[[150, 150, 150, 124, 104, 122, 105, 141, 104, 146], [140, 146, 141, 133, 157, 137, 157, 140, 154, 144], [145, 149, 144, 124, 142, 130, 142, 142, 141, 146], [112, 110, 112, 143, 131, 141, 130, 118, 131, 112], [123, 121, 123, 112, 103, 110, 104, 121, 104, 120]]
The entry just left of the smallest entry is 112
What is the entry just right of 154?
A: 144
The entry just right of the smallest entry is 110
What is the minimum?
A: 103

a = [136 151 139 151 141]
Read off the median entry.
141
Read off the entry just right of 139.
151

M =
[[127 127 131 132 129 131 131 125 131 132 133 126 127 123]
 [131 125 129 128 129 123 135 130 126 125 130 127 134 125]
 [123 127 138 136 134 129 133 123 133 133 133 122 129 121]
 [113 127 153 142 144 127 137 118 136 137 134 113 132 115]
 [129 127 123 132 130 135 127 122 133 137 123 129 125 137]
 [140 128 109 123 114 133 126 133 127 129 132 137 123 131]
 [131 127 125 130 125 131 130 127 130 132 133 129 126 126]
 [132 125 130 127 128 121 136 130 126 122 132 127 135 123]
 [131 126 127 129 129 127 133 128 128 128 128 127 131 128]
 [127 127 131 132 129 130 130 126 132 132 132 126 127 124]
 [139 128 112 125 115 133 127 132 128 129 133 137 122 130]
 [131 127 125 131 130 131 130 124 130 134 125 128 128 133]
 [131 125 129 129 128 124 134 129 127 126 130 127 133 126]
 [130 126 125 131 130 131 130 124 130 133 126 128 128 133]
 [129 127 128 132 126 131 130 126 131 132 133 127 127 125]]
Report the first entry, reading row by row.
127
The entry in the top-right corner -> 123
The bottom entry of the column that holds the smallest entry is 128
Report the entry in the bottom-left corner.
129
Report the smallest entry in the first column.
113
The top entry of the column that holds the largest entry: 131
The last entry, reading row by row: 125
Report the 3rd entry on the main diagonal.
138
Report the entry directly below the smallest entry.
125
Report the 3rd entry on the diagonal from the top-right corner.
122
Report the fifth entry, reading row by row.
129
Report the largest entry in the last row.
133
The 2nd largest entry -> 144
Report the largest entry in the first row.
133
Report the fourth entry in reading order.
132
The second smallest entry: 112
Report the third entry from the end, reading row by row.
127
The 2nd entry, reading row by row: 127
The fifth-last entry, reading row by row is 132
Report the entry directly below 144.
130
Report the smallest entry in the last column.
115
Report the entry just right of the smallest entry.
123
Report the first entry in the row that holds the smallest entry.
140
The maximum is 153

Read these off the grid that follows. Indices start at 0.
1) Find the bottom-right entry.
2) Find the entry in the top-left corner.
3) Find the entry in row 0 and column 1.
4) Find the entry at row 1, column 2.
5) Find the entry at row 2, column 0.
array([[109, 125, 142, 128, 129, 125],
       [130, 126, 130, 135, 130, 129],
       [128, 128, 128, 129, 129, 128],
       [145, 131, 122, 135, 131, 150],
       [111, 125, 140, 128, 129, 126],
       [137, 130, 125, 132, 130, 140],
       [130, 125, 130, 140, 132, 129],
       [134, 129, 126, 130, 130, 136],
       [123, 127, 131, 128, 128, 127],
       [104, 125, 146, 128, 129, 125]])
1) 125
2) 109
3) 125
4) 130
5) 128

arr =
[[122 123 132 123 131 123 123 132 131 131 125 122]
 [120 109 146 109 145 109 109 106 144 145 134 119]
 [123 127 127 127 126 127 127 132 127 127 123 123]]
Rows and columns are numbered from 0.
The entry in row 0 and column 0 is 122
The entry at row 2, column 0 is 123
The entry directly below the largest entry: 127
The entry directly above the largest entry -> 132
The entry at row 1, column 0: 120
The top-right entry is 122
What is the entry at row 0, column 1?
A: 123
What is the entry directly below the smallest entry?
A: 132
The entry just right of 106: 144
The entry just left of the smallest entry is 109

Read these off the matrix that follows.
1) Which number is the 1st entry in reading order?
2) Which number is the smallest entry in the first row?
3) Which number is the smallest entry in the last column?
4) Which number is the entry in the bottom-left corner?
5) Which number is the last entry, reading row by row?
6) Which number is the bottom entry of the column that holds the smallest entry?
7) Which number is the entry directly below the smallest entry?
[[139 144 134 128 129 141 100 138 132 123 132 120 135 117 142 123]
 [135 140 136 129 135 133 108 130 128 128 131 116 128 120 136 139]
 [120 132 128 127 142 138 126 125 111 130 145 123 128 132 129 136]
 [129 129 141 136 129 119 130 122 123 136 127 114 120 119 123 148]
 [125 139 126 122 143 146 115 129 116 124 143 122 131 127 132 130]
 [134 143 135 128 136 139 105 131 127 126 133 117 133 122 139 132]
 [125 139 128 123 143 142 115 128 115 126 142 121 132 126 132 133]
 [136 142 137 130 134 137 104 132 130 126 131 115 132 121 140 134]
 [121 128 130 127 142 130 129 124 111 133 144 122 122 129 125 141]
 [130 129 140 136 128 118 130 123 124 136 127 114 121 119 123 148]
 [121 122 132 129 136 118 137 125 114 134 134 118 115 124 119 146]
 [129 141 130 122 141 144 109 130 119 124 141 120 133 123 135 130]
 [122 131 130 127 141 134 124 126 112 131 143 122 126 129 128 140]]
1) 139
2) 100
3) 123
4) 122
5) 140
6) 124
7) 108
